In the data rows, 50 means zero.
How far apart are the two rows of each pair, measured in a hidden way? 0 means very close, and 30 very far. Two or three weighted sums of its numbers give each row a place; it is the straight-line distance between the places.
np.array([28, 62, 59, 17, 76, 52, 28, 29, 54, 59, 44, 65, 57, 47, 51, 43, 46, 54])
np.array([54, 22, 24, 55, 52, 87, 68, 52, 53, 47, 57, 43, 65, 57, 35, 43, 42, 47]) >> 15
np.array([55, 46, 77, 66, 52, 23, 62, 52, 48, 30, 44, 66, 66, 38, 57, 57, 42, 59])
np.array([31, 36, 55, 42, 1, 63, 46, 41, 36, 56, 48, 39, 59, 34, 64, 60, 50, 57]) >> 5
np.array([40, 38, 62, 65, 42, 39, 44, 51, 60, 96, 54, 57, 57, 52, 57, 47, 71, 48])
np.array([46, 76, 53, 14, 89, 88, 35, 40, 39, 29, 39, 99, 0, 27, 7, 25, 53, 55]) >> 21
np.array([35, 48, 20, 47, 48, 12, 88, 61, 60, 42, 52, 55, 34, 39, 41, 62, 61, 35])
np.array([41, 26, 36, 52, 24, 74, 63, 54, 45, 50, 42, 50, 63, 60, 51, 49, 38, 58]) >> 13
np.array([39, 78, 65, 49, 76, 92, 86, 48, 24, 38, 59, 58, 37, 47, 52, 40, 66, 44])
np.array([65, 71, 21, 66, 47, 41, 14, 39, 48, 39, 34, 54, 57, 51, 39, 67, 35, 49]) >> 13
np.array([35, 50, 69, 49, 62, 52, 36, 29, 58, 42, 66, 47, 53, 50, 39, 52, 62, 47])
np.array([26, 49, 60, 28, 48, 46, 31, 19, 47, 64, 45, 64, 46, 28, 58, 49, 48, 51]) >> 3
np.array([30, 59, 64, 32, 69, 44, 35, 37, 63, 70, 42, 51, 50, 45, 41, 53, 41, 55])
np.array([23, 52, 54, 19, 36, 59, 50, 29, 53, 36, 35, 50, 47, 54, 64, 46, 50, 56]) >> 7
np.array([50, 25, 28, 56, 50, 78, 62, 47, 47, 66, 53, 54, 62, 68, 50, 40, 45, 44])
np.array([28, 60, 62, 24, 75, 59, 29, 26, 67, 45, 44, 73, 44, 46, 34, 59, 51, 52]) >> 14
np.array([36, 67, 60, 47, 71, 68, 60, 42, 46, 69, 40, 67, 41, 53, 38, 57, 44, 50])
np.array([48, 25, 40, 55, 40, 78, 51, 50, 52, 56, 49, 54, 56, 66, 44, 48, 49, 72]) >> 2
np.array([73, 42, 74, 41, 55, 35, 66, 53, 38, 45, 35, 60, 58, 60, 38, 39, 56, 41])
np.array([61, 59, 71, 62, 46, 35, 81, 46, 42, 46, 23, 67, 67, 52, 31, 58, 59, 61]) >> 3
np.array([64, 58, 68, 60, 45, 30, 74, 46, 25, 42, 30, 73, 59, 50, 38, 62, 63, 52])
np.array([47, 30, 46, 58, 45, 72, 47, 49, 60, 86, 56, 54, 54, 68, 54, 44, 69, 53]) >> 13
np.array([23, 65, 49, 7, 66, 33, 50, 84, 59, 54, 43, 35, 74, 77, 62, 47, 56, 57])
np.array([45, 30, 27, 51, 45, 58, 72, 43, 50, 55, 67, 63, 72, 49, 42, 49, 52, 45]) >> 25
np.array([44, 39, 26, 59, 61, 41, 64, 49, 66, 58, 57, 63, 54, 35, 55, 44, 45, 63])
np.array([47, 33, 69, 72, 35, 52, 22, 70, 55, 26, 62, 63, 33, 65, 39, 52, 41, 47]) >> 9
np.array([39, 34, 59, 55, 8, 62, 50, 53, 44, 46, 72, 52, 33, 53, 39, 59, 57, 70])
np.array([50, 24, 36, 59, 56, 74, 52, 53, 72, 63, 41, 42, 55, 65, 55, 39, 61, 60]) >> 1
np.array([51, 27, 28, 58, 59, 67, 60, 40, 56, 69, 66, 44, 69, 62, 53, 48, 65, 51])
np.array([80, 83, 35, 52, 27, 54, 41, 46, 78, 46, 41, 51, 41, 46, 50, 49, 52, 46]) >> 16
np.array([49, 29, 67, 66, 41, 60, 28, 68, 56, 49, 32, 62, 42, 60, 44, 60, 50, 44])
np.array([29, 70, 42, 19, 67, 49, 34, 97, 46, 45, 41, 45, 81, 58, 63, 67, 50, 55]) >> 20
np.array([43, 50, 40, 92, 85, 7, 45, 51, 81, 15, 0, 70, 40, 79, 0, 44, 99, 99])
np.array([40, 67, 68, 58, 73, 72, 80, 25, 40, 41, 56, 61, 31, 58, 51, 52, 48, 42]) >> 14
np.array([44, 37, 47, 62, 50, 44, 54, 46, 57, 83, 51, 67, 56, 55, 59, 44, 62, 54])
np.array([40, 46, 50, 49, 52, 22, 83, 57, 61, 45, 64, 63, 43, 50, 39, 60, 55, 49]) >> 9
np.array([47, 32, 59, 67, 39, 67, 32, 65, 53, 51, 39, 56, 34, 72, 41, 63, 55, 45])
np.array([37, 34, 63, 61, 17, 61, 22, 56, 28, 43, 75, 55, 28, 53, 32, 65, 58, 59]) >> 6
np.array([53, 93, 39, 65, 37, 82, 35, 86, 52, 60, 81, 38, 50, 50, 58, 32, 49, 45])
np.array([32, 49, 59, 30, 36, 58, 38, 27, 52, 46, 51, 45, 51, 36, 61, 46, 45, 57]) >> 18
np.array([31, 83, 50, 36, 75, 95, 68, 69, 32, 35, 50, 83, 54, 42, 43, 44, 50, 41])
np.array([37, 31, 37, 48, 19, 57, 72, 50, 45, 48, 50, 75, 73, 43, 57, 51, 43, 46]) >> 9
np.array([53, 53, 79, 70, 51, 35, 72, 56, 50, 31, 52, 38, 66, 34, 64, 67, 54, 53])
np.array([64, 17, 29, 53, 77, 86, 50, 63, 70, 25, 39, 31, 46, 37, 45, 61, 46, 55]) >> 11
np.array([34, 41, 42, 41, 10, 41, 78, 51, 46, 54, 45, 46, 50, 43, 41, 48, 46, 44])
np.array([30, 66, 57, 31, 76, 61, 39, 62, 46, 86, 45, 64, 70, 34, 43, 58, 48, 56]) >> 9
np.array([29, 44, 57, 37, 18, 52, 55, 41, 33, 64, 49, 42, 53, 38, 62, 44, 41, 62])
np.array([60, 37, 77, 60, 59, 23, 57, 50, 59, 24, 46, 62, 53, 43, 59, 43, 46, 41]) >> 2
np.array([50, 78, 57, 53, 72, 89, 86, 52, 15, 44, 52, 56, 40, 56, 49, 43, 55, 45])
np.array([32, 49, 34, 32, 38, 30, 79, 51, 41, 52, 34, 25, 38, 48, 51, 51, 51, 48]) >> 11
np.array([32, 52, 63, 44, 66, 43, 31, 28, 58, 66, 50, 61, 55, 39, 40, 41, 46, 42])
np.array([82, 30, 55, 26, 50, 59, 48, 66, 42, 65, 49, 38, 38, 34, 41, 51, 58, 42]) >> 6
np.array([50, 92, 39, 70, 32, 70, 47, 74, 58, 63, 74, 29, 56, 48, 51, 41, 33, 64])
np.array([38, 59, 56, 59, 62, 46, 46, 38, 43, 89, 46, 38, 39, 51, 53, 62, 45, 49]) >> 17
np.array([42, 54, 16, 56, 55, 19, 46, 51, 37, 25, 63, 63, 35, 55, 52, 47, 43, 36])
np.array([50, 28, 26, 62, 62, 50, 61, 36, 61, 53, 67, 49, 63, 47, 51, 50, 48, 51]) >> 8
np.array([64, 99, 50, 64, 17, 99, 57, 86, 9, 43, 50, 29, 64, 14, 53, 7, 1, 61])
np.array([99, 58, 63, 0, 67, 50, 80, 34, 75, 83, 83, 99, 59, 53, 60, 36, 64, 59]) >> 4
np.array([89, 71, 45, 28, 28, 47, 48, 32, 65, 61, 71, 50, 43, 53, 51, 55, 44, 43])
np.array([50, 27, 22, 61, 50, 67, 57, 46, 68, 53, 61, 50, 63, 41, 50, 41, 57, 53]) >> 7
np.array([43, 54, 19, 52, 55, 10, 63, 52, 58, 41, 67, 64, 33, 47, 41, 52, 44, 47])
np.array([29, 59, 40, 15, 59, 28, 64, 90, 62, 39, 37, 50, 57, 65, 43, 55, 57, 34]) >> 9
np.array([53, 26, 23, 58, 64, 73, 63, 41, 60, 55, 60, 36, 49, 59, 57, 44, 53, 59])
np.array([27, 59, 35, 18, 50, 29, 65, 85, 69, 26, 41, 22, 59, 60, 44, 42, 51, 37]) >> 18
np.array([48, 52, 20, 63, 65, 33, 41, 34, 27, 53, 59, 54, 40, 51, 62, 44, 43, 38])
np.array([40, 44, 72, 62, 56, 38, 34, 40, 59, 32, 80, 20, 69, 63, 46, 46, 51, 51]) >> 11
np.array([46, 66, 25, 63, 53, 18, 19, 68, 1, 48, 51, 52, 56, 48, 53, 56, 52, 61])
np.array([44, 63, 69, 63, 71, 72, 91, 28, 46, 34, 63, 45, 36, 58, 69, 57, 52, 46]) >> 14
np.array([81, 50, 72, 16, 17, 29, 40, 54, 25, 68, 98, 51, 62, 82, 99, 43, 57, 58])
np.array([39, 36, 65, 61, 26, 54, 24, 54, 35, 39, 65, 39, 38, 56, 27, 51, 55, 61]) >> 5
np.array([99, 52, 49, 11, 43, 48, 50, 32, 54, 51, 76, 40, 55, 61, 55, 49, 58, 36])
np.array([55, 37, 73, 64, 59, 28, 54, 72, 61, 25, 43, 60, 51, 48, 68, 49, 43, 38]) >> 12
np.array([53, 23, 40, 62, 61, 74, 55, 49, 61, 62, 38, 35, 55, 65, 45, 46, 57, 63])
np.array([35, 43, 20, 45, 42, 17, 86, 61, 50, 46, 61, 54, 37, 39, 34, 60, 52, 42]) >> 7
np.array([42, 60, 68, 67, 67, 62, 50, 42, 38, 24, 67, 45, 44, 61, 59, 51, 61, 50])
np.array([35, 59, 65, 47, 75, 60, 59, 21, 65, 42, 68, 61, 40, 45, 46, 59, 51, 48]) >> 4
np.array([86, 61, 41, 31, 44, 47, 36, 35, 58, 62, 59, 56, 49, 47, 49, 58, 37, 42])
np.array([61, 89, 52, 71, 35, 67, 71, 48, 66, 37, 36, 22, 45, 46, 40, 35, 55, 54]) >> 17
np.array([89, 45, 61, 27, 51, 43, 48, 46, 25, 63, 44, 50, 50, 48, 63, 46, 64, 48])
np.array([41, 55, 69, 62, 50, 49, 57, 36, 44, 57, 71, 29, 57, 62, 57, 65, 51, 56]) >> 7
np.array([41, 56, 63, 56, 68, 45, 45, 31, 51, 74, 58, 41, 52, 65, 52, 61, 40, 45])
np.array([42, 63, 65, 68, 63, 52, 66, 36, 37, 68, 45, 35, 40, 59, 54, 54, 47, 53]) >> 5
np.array([49, 42, 50, 59, 65, 42, 58, 42, 47, 39, 67, 56, 52, 61, 48, 45, 55, 50])
np.array([51, 57, 26, 62, 59, 28, 24, 33, 21, 48, 43, 67, 42, 57, 55, 38, 49, 45]) >> 6
np.array([58, 46, 72, 64, 51, 29, 52, 46, 46, 50, 30, 61, 66, 48, 45, 44, 57, 40])
np.array([36, 29, 42, 47, 6, 56, 55, 57, 44, 54, 43, 68, 61, 44, 41, 60, 38, 51]) >> 5
np.array([46, 83, 38, 58, 49, 56, 26, 82, 30, 73, 63, 41, 52, 41, 53, 62, 47, 41])
np.array([81, 50, 74, 29, 50, 41, 68, 54, 23, 47, 40, 55, 60, 61, 37, 47, 44, 55]) >> 6
np.array([41, 30, 53, 57, 20, 69, 42, 59, 39, 61, 53, 63, 45, 71, 53, 54, 39, 50])
np.array([40, 72, 62, 56, 72, 78, 74, 42, 27, 58, 49, 51, 28, 60, 65, 58, 42, 44]) >> 14
np.array([41, 40, 71, 66, 43, 42, 27, 50, 49, 49, 67, 38, 53, 51, 44, 31, 51, 42])
np.array([70, 21, 34, 50, 74, 81, 50, 65, 56, 48, 34, 35, 42, 40, 41, 65, 57, 58]) >> 18
np.array([60, 83, 32, 75, 30, 55, 23, 67, 62, 61, 56, 60, 56, 56, 51, 47, 42, 49])
np.array([39, 63, 68, 63, 63, 62, 57, 26, 39, 36, 57, 44, 46, 55, 51, 49, 54, 42]) >> 20
np.array([57, 58, 59, 67, 46, 37, 53, 42, 32, 58, 16, 61, 54, 58, 52, 60, 54, 50])
np.array([89, 31, 56, 15, 65, 61, 41, 61, 24, 57, 54, 40, 42, 50, 36, 47, 58, 54]) >> 13
np.array([86, 51, 38, 33, 54, 44, 30, 39, 43, 47, 39, 41, 59, 58, 47, 59, 50, 51])
np.array([59, 32, 20, 59, 71, 66, 53, 42, 53, 40, 42, 44, 49, 34, 60, 53, 56, 49]) >> 6
np.array([32, 45, 38, 35, 29, 30, 77, 49, 47, 50, 45, 29, 41, 46, 31, 50, 40, 53])
np.array([44, 83, 51, 59, 62, 88, 68, 50, 25, 48, 48, 54, 42, 51, 55, 46, 50, 46]) >> 6
np.array([76, 80, 51, 51, 31, 49, 66, 38, 75, 53, 48, 71, 32, 59, 51, 56, 59, 47])
np.array([72, 64, 32, 51, 48, 48, 19, 28, 62, 44, 22, 50, 51, 51, 45, 55, 42, 44]) >> 16
np.array([39, 40, 66, 54, 26, 50, 27, 49, 33, 61, 59, 39, 50, 50, 42, 56, 64, 53])
np.array([51, 47, 50, 74, 58, 33, 54, 45, 54, 52, 35, 37, 64, 47, 53, 50, 53, 41]) >> 2
np.array([47, 35, 19, 61, 66, 54, 55, 40, 42, 46, 65, 43, 51, 57, 67, 45, 48, 49])
np.array([42, 29, 51, 59, 29, 68, 47, 63, 49, 70, 50, 53, 60, 69, 70, 46, 66, 55]) >> 18
np.array([46, 47, 72, 69, 60, 38, 55, 44, 58, 46, 57, 32, 65, 37, 55, 49, 39, 45])
np.array([61, 22, 24, 57, 74, 82, 52, 44, 68, 42, 46, 20, 53, 26, 49, 60, 50, 59]) >> 13
np.array([43, 76, 47, 58, 57, 62, 42, 67, 30, 73, 57, 43, 52, 43, 48, 57, 46, 48])
np.array([50, 61, 67, 69, 46, 39, 81, 42, 42, 52, 19, 43, 48, 42, 39, 42, 65, 64]) >> 9
np.array([45, 41, 73, 69, 57, 34, 40, 41, 59, 43, 75, 23, 62, 59, 52, 43, 44, 47])
np.array([43, 35, 61, 66, 41, 52, 40, 53, 48, 70, 46, 57, 41, 59, 51, 59, 65, 42]) >> 6
np.array([38, 49, 63, 53, 58, 38, 32, 33, 60, 70, 74, 36, 61, 49, 43, 38, 55, 37])
np.array([37, 60, 27, 44, 57, 9, 44, 77, 32, 35, 64, 21, 48, 47, 57, 56, 49, 56]) >> 26
np.array([35, 57, 65, 55, 75, 55, 55, 36, 53, 64, 64, 57, 34, 62, 51, 61, 41, 44])
np.array([56, 25, 32, 60, 67, 71, 57, 50, 65, 56, 53, 43, 75, 52, 58, 43, 59, 52]) >> 2
np.array([52, 29, 65, 68, 48, 56, 27, 68, 63, 40, 29, 63, 31, 48, 55, 55, 45, 38])
np.array([49, 31, 61, 67, 44, 59, 30, 70, 62, 56, 45, 52, 34, 64, 45, 59, 39, 42]) >> 5
np.array([41, 58, 21, 59, 56, 20, 42, 51, 35, 41, 57, 62, 40, 61, 44, 37, 62, 57])
np.array([66, 38, 76, 50, 55, 33, 60, 54, 54, 34, 49, 59, 61, 46, 55, 45, 40, 50]) >> 7
np.array([31, 51, 63, 42, 53, 52, 29, 25, 45, 40, 58, 51, 56, 46, 43, 48, 48, 33])
np.array([38, 75, 43, 71, 64, 48, 60, 16, 84, 60, 44, 34, 10, 84, 45, 99, 45, 57]) >> 6
np.array([36, 40, 55, 52, 38, 43, 50, 55, 41, 95, 44, 50, 47, 38, 50, 44, 68, 58])
np.array([36, 58, 46, 43, 59, 27, 46, 68, 53, 82, 50, 29, 51, 48, 57, 38, 57, 57]) >> 9
np.array([53, 49, 77, 68, 55, 32, 61, 50, 62, 31, 35, 49, 66, 47, 51, 71, 49, 42])
np.array([60, 45, 17, 59, 68, 47, 32, 35, 33, 42, 43, 50, 54, 43, 59, 48, 47, 53]) >> 16
np.array([47, 46, 24, 60, 61, 38, 46, 41, 47, 62, 70, 65, 44, 53, 57, 43, 52, 64])
np.array([39, 87, 52, 45, 69, 99, 63, 80, 18, 36, 61, 63, 50, 34, 63, 50, 54, 31]) >> 3
np.array([73, 84, 31, 57, 27, 50, 50, 56, 81, 45, 31, 52, 52, 57, 55, 48, 54, 52])
np.array([29, 52, 54, 28, 43, 53, 44, 26, 47, 54, 41, 50, 58, 41, 57, 33, 48, 59]) >> 17
np.array([81, 84, 47, 51, 22, 47, 62, 45, 72, 44, 59, 58, 41, 43, 61, 49, 53, 51])
np.array([75, 55, 50, 53, 65, 42, 12, 16, 40, 44, 16, 37, 53, 52, 52, 48, 54, 36]) >> 25
np.array([63, 17, 48, 47, 67, 86, 44, 74, 72, 50, 23, 41, 26, 47, 53, 62, 39, 48])
np.array([34, 51, 22, 42, 51, 11, 75, 68, 62, 46, 59, 41, 28, 39, 40, 56, 58, 46]) >> 9
np.array([40, 57, 70, 57, 69, 55, 54, 25, 74, 42, 87, 51, 50, 56, 43, 69, 56, 57])
np.array([33, 41, 45, 37, 20, 47, 63, 55, 44, 57, 40, 45, 56, 37, 55, 51, 45, 40]) >> 4
np.array([71, 78, 28, 62, 38, 46, 17, 37, 76, 42, 40, 56, 47, 51, 44, 63, 54, 45])
np.array([42, 50, 64, 64, 29, 54, 30, 63, 47, 64, 54, 71, 35, 65, 48, 57, 65, 51]) >> 3
np.array([70, 90, 48, 68, 19, 54, 70, 59, 50, 36, 45, 64, 46, 40, 44, 48, 51, 63])
np.array([41, 52, 26, 53, 58, 13, 56, 50, 48, 58, 62, 71, 33, 49, 55, 41, 63, 49]) >> 16
np.array([66, 93, 36, 75, 20, 62, 31, 76, 71, 43, 54, 45, 52, 45, 45, 37, 56, 55])
np.array([79, 31, 49, 37, 65, 55, 39, 56, 31, 61, 41, 50, 51, 46, 34, 44, 58, 22]) >> 29
np.array([70, 57, 27, 58, 61, 39, 13, 27, 39, 42, 20, 44, 50, 55, 44, 54, 53, 51])
np.array([41, 48, 37, 27, 39, 46, 57, 67, 50, 99, 65, 0, 94, 25, 39, 0, 57, 0]) >> 26
np.array([60, 51, 23, 63, 69, 39, 19, 23, 21, 43, 18, 52, 56, 47, 46, 48, 51, 42])
np.array([26, 51, 57, 16, 35, 61, 35, 24, 49, 24, 35, 56, 47, 48, 64, 42, 36, 49]) >> 20
np.array([67, 26, 26, 49, 69, 67, 44, 37, 62, 37, 32, 36, 62, 33, 49, 46, 61, 46])
np.array([50, 43, 17, 61, 70, 42, 46, 40, 40, 38, 52, 58, 49, 54, 57, 43, 52, 53]) >> 2
np.array([94, 56, 48, 20, 39, 50, 48, 35, 65, 51, 75, 39, 54, 64, 70, 52, 44, 43])
np.array([61, 47, 78, 57, 53, 28, 58, 58, 58, 31, 59, 77, 63, 43, 57, 55, 43, 56]) >> 5
np.array([55, 82, 45, 72, 40, 63, 50, 61, 43, 50, 50, 33, 45, 42, 37, 49, 47, 62])
np.array([50, 35, 50, 51, 42, 43, 80, 52, 68, 50, 60, 71, 52, 49, 41, 49, 49, 44]) >> 3
np.array([42, 84, 39, 52, 53, 67, 29, 98, 21, 63, 59, 47, 58, 29, 60, 66, 53, 35])
np.array([34, 34, 50, 45, 6, 57, 58, 49, 40, 62, 40, 57, 58, 34, 69, 64, 53, 52]) >> 7
np.array([30, 55, 63, 29, 59, 54, 25, 20, 54, 41, 57, 67, 49, 39, 37, 37, 53, 56])
np.array([50, 21, 26, 58, 74, 77, 51, 48, 55, 44, 48, 37, 55, 40, 57, 56, 43, 56]) >> 10
np.array([43, 33, 59, 65, 32, 60, 29, 64, 49, 72, 53, 71, 43, 62, 55, 51, 50, 45])
np.array([76, 26, 69, 35, 66, 58, 46, 85, 55, 67, 60, 49, 29, 37, 37, 46, 51, 49]) >> 13
np.array([54, 74, 21, 63, 45, 35, 7, 57, 36, 42, 56, 73, 65, 64, 39, 65, 45, 65])
np.array([56, 92, 51, 76, 37, 76, 69, 57, 53, 37, 50, 27, 45, 47, 47, 37, 58, 60]) >> 20
np.array([39, 32, 43, 56, 17, 64, 62, 53, 43, 46, 52, 72, 57, 54, 60, 48, 51, 46])
np.array([53, 20, 40, 50, 36, 91, 52, 56, 38, 48, 37, 38, 43, 74, 51, 45, 34, 66]) >> 9
np.array([50, 7, 40, 59, 68, 91, 49, 30, 57, 0, 94, 74, 43, 37, 47, 33, 74, 84])
np.array([50, 83, 33, 58, 42, 52, 19, 89, 37, 56, 67, 35, 59, 49, 61, 66, 52, 44]) >> 14
np.array([90, 67, 40, 30, 38, 46, 42, 35, 59, 56, 58, 51, 56, 51, 53, 59, 42, 48])
np.array([32, 46, 29, 50, 29, 22, 93, 57, 48, 48, 48, 33, 46, 58, 28, 63, 46, 44]) >> 8
np.array([44, 53, 74, 74, 60, 43, 68, 49, 47, 37, 58, 35, 61, 35, 65, 61, 48, 50])
np.array([66, 34, 74, 44, 59, 41, 48, 75, 52, 43, 59, 51, 47, 53, 47, 44, 42, 51]) >> 3
np.array([40, 58, 63, 63, 67, 51, 52, 35, 46, 68, 60, 42, 47, 64, 55, 64, 42, 49])
np.array([39, 52, 64, 61, 63, 38, 47, 35, 49, 71, 59, 37, 45, 63, 50, 49, 45, 41]) >> 3
np.array([42, 57, 19, 57, 60, 21, 41, 57, 27, 29, 57, 59, 44, 61, 58, 52, 51, 54])
np.array([33, 50, 62, 28, 32, 60, 24, 21, 48, 35, 58, 58, 51, 35, 43, 47, 69, 47]) >> 12
np.array([40, 73, 67, 52, 76, 82, 83, 31, 48, 33, 55, 57, 30, 62, 43, 44, 65, 52])
np.array([51, 43, 50, 62, 70, 47, 42, 36, 33, 45, 55, 57, 49, 47, 59, 43, 49, 60]) >> 11
np.array([39, 62, 66, 58, 70, 57, 69, 27, 43, 73, 54, 39, 34, 64, 57, 53, 45, 35])
np.array([30, 50, 55, 32, 20, 64, 40, 31, 44, 31, 45, 46, 56, 29, 68, 49, 59, 67]) >> 12
np.array([69, 68, 61, 56, 36, 37, 70, 35, 51, 55, 34, 65, 44, 36, 60, 51, 59, 54])
np.array([62, 26, 64, 53, 61, 61, 41, 92, 69, 64, 31, 45, 25, 40, 62, 61, 56, 38]) >> 5
np.array([57, 81, 27, 70, 32, 46, 19, 64, 62, 46, 62, 62, 61, 56, 41, 54, 48, 52])
np.array([50, 44, 44, 7, 68, 42, 50, 41, 2, 60, 0, 61, 53, 74, 0, 22, 38, 63]) >> 25
np.array([36, 36, 57, 55, 17, 55, 37, 53, 33, 69, 41, 51, 52, 52, 60, 61, 57, 65])
np.array([40, 79, 58, 53, 68, 84, 63, 73, 10, 46, 45, 55, 54, 47, 60, 48, 51, 37]) >> 7
np.array([25, 45, 19, 62, 66, 34, 30, 81, 25, 12, 80, 99, 66, 89, 47, 12, 0, 99])
np.array([56, 61, 70, 72, 51, 45, 89, 37, 31, 38, 20, 44, 50, 46, 33, 62, 48, 63]) >> 5
np.array([67, 94, 37, 69, 19, 60, 31, 65, 79, 45, 43, 65, 56, 52, 50, 47, 53, 56])
np.array([99, 56, 50, 10, 43, 46, 47, 37, 52, 53, 69, 35, 52, 59, 56, 55, 41, 46]) >> 24
np.array([47, 50, 24, 55, 50, 69, 66, 36, 53, 61, 66, 54, 50, 60, 55, 35, 38, 45])
np.array([31, 39, 58, 46, 14, 56, 55, 41, 34, 62, 48, 38, 56, 50, 59, 45, 54, 57]) >> 7
np.array([93, 65, 43, 26, 37, 48, 49, 28, 64, 45, 57, 46, 54, 55, 60, 59, 50, 44])
np.array([65, 26, 66, 47, 65, 50, 41, 77, 67, 59, 35, 43, 32, 44, 56, 50, 59, 45]) >> 10
np.array([83, 39, 73, 27, 53, 38, 62, 59, 24, 57, 48, 60, 55, 57, 43, 42, 54, 50])
np.array([52, 36, 75, 69, 44, 41, 30, 78, 57, 11, 50, 61, 40, 39, 49, 43, 43, 51]) >> 11
np.array([88, 38, 70, 17, 53, 44, 70, 60, 21, 56, 51, 46, 55, 66, 45, 43, 34, 60])
np.array([43, 35, 23, 57, 56, 43, 67, 47, 69, 42, 61, 57, 55, 59, 50, 45, 50, 47]) >> 8
np.array([39, 41, 66, 66, 44, 40, 29, 49, 49, 79, 68, 44, 59, 56, 51, 41, 66, 40])
np.array([70, 61, 27, 58, 57, 40, 13, 20, 46, 42, 21, 55, 55, 56, 41, 47, 45, 43]) >> 14
np.array([49, 25, 20, 58, 55, 74, 70, 43, 51, 46, 64, 43, 71, 40, 45, 56, 51, 42])
np.array([50, 41, 29, 63, 68, 51, 43, 28, 46, 67, 63, 49, 46, 43, 54, 46, 54, 47]) >> 3
np.array([38, 47, 24, 46, 51, 15, 82, 66, 60, 48, 70, 50, 24, 39, 46, 68, 56, 49])
np.array([50, 38, 50, 73, 62, 28, 40, 54, 55, 55, 44, 49, 55, 45, 57, 43, 46, 43]) >> 11
np.array([43, 26, 31, 52, 32, 77, 76, 50, 47, 49, 55, 65, 50, 56, 37, 48, 42, 41])
np.array([71, 63, 24, 59, 53, 46, 13, 30, 52, 39, 15, 39, 41, 43, 41, 54, 40, 50]) >> 13
np.array([82, 79, 36, 47, 31, 46, 52, 38, 80, 53, 52, 50, 36, 40, 63, 43, 50, 48])
np.array([64, 48, 74, 58, 54, 29, 63, 58, 47, 41, 41, 73, 65, 41, 49, 59, 56, 47]) >> 13
np.array([50, 56, 71, 75, 55, 47, 73, 41, 45, 43, 52, 39, 54, 57, 51, 55, 36, 51])
np.array([40, 44, 44, 60, 55, 22, 47, 54, 51, 92, 58, 62, 44, 30, 54, 39, 52, 56]) >> 3
np.array([82, 74, 51, 39, 24, 48, 60, 36, 80, 50, 52, 62, 25, 50, 60, 52, 61, 48])
np.array([84, 74, 49, 39, 32, 44, 54, 41, 66, 58, 51, 60, 35, 57, 63, 59, 47, 46]) >> 6
np.array([25, 65, 57, 8, 78, 53, 37, 62, 70, 43, 36, 50, 74, 64, 30, 35, 55, 57])
np.array([50, 53, 68, 70, 63, 36, 68, 36, 56, 50, 51, 29, 59, 54, 68, 52, 37, 47]) >> 8
np.array([52, 50, 51, 68, 43, 69, 61, 57, 37, 63, 52, 45, 48, 60, 52, 46, 53, 49])
np.array([34, 43, 63, 41, 24, 66, 22, 33, 50, 38, 68, 39, 44, 37, 44, 57, 52, 49]) >> 6
np.array([42, 58, 72, 62, 69, 63, 59, 32, 56, 32, 76, 48, 46, 53, 63, 78, 61, 60])
np.array([40, 27, 47, 55, 13, 82, 49, 66, 35, 49, 52, 61, 43, 71, 55, 50, 29, 55]) >> 17
np.array([21, 54, 48, 13, 40, 50, 64, 46, 50, 43, 35, 42, 42, 72, 61, 49, 60, 48])
np.array([42, 59, 18, 51, 50, 14, 49, 78, 50, 17, 79, 44, 55, 51, 51, 49, 52, 45]) >> 6
np.array([48, 41, 75, 72, 53, 34, 46, 51, 60, 18, 61, 34, 53, 43, 56, 49, 40, 52])
np.array([26, 66, 60, 20, 84, 65, 37, 47, 78, 51, 46, 80, 65, 43, 33, 62, 46, 66]) >> 2
np.array([34, 52, 54, 42, 58, 36, 47, 37, 57, 95, 40, 52, 47, 32, 56, 33, 44, 53])
np.array([87, 39, 68, 22, 49, 45, 63, 54, 50, 58, 54, 54, 63, 55, 46, 37, 57, 55]) >> 5
np.array([42, 67, 21, 50, 52, 14, 34, 83, 17, 35, 66, 43, 63, 54, 51, 53, 54, 59])
np.array([58, 24, 34, 60, 71, 73, 45, 57, 61, 42, 35, 32, 43, 50, 51, 49, 59, 56]) >> 7
np.array([96, 66, 46, 22, 37, 49, 51, 38, 57, 48, 64, 46, 55, 61, 59, 49, 43, 44])
np.array([56, 53, 72, 65, 46, 28, 70, 50, 42, 39, 32, 60, 61, 41, 44, 62, 43, 52]) >> 5
np.array([55, 46, 18, 62, 67, 45, 44, 34, 38, 47, 50, 44, 44, 41, 67, 43, 49, 53])
np.array([34, 63, 64, 39, 73, 72, 64, 28, 66, 32, 61, 64, 33, 50, 46, 56, 63, 49]) >> 11
np.array([32, 35, 48, 46, 11, 49, 55, 46, 36, 69, 43, 56, 65, 40, 61, 51, 49, 47])
np.array([42, 41, 23, 59, 19, 49, 65, 31, 94, 63, 42, 83, 92, 77, 0, 72, 80, 58]) >> 18
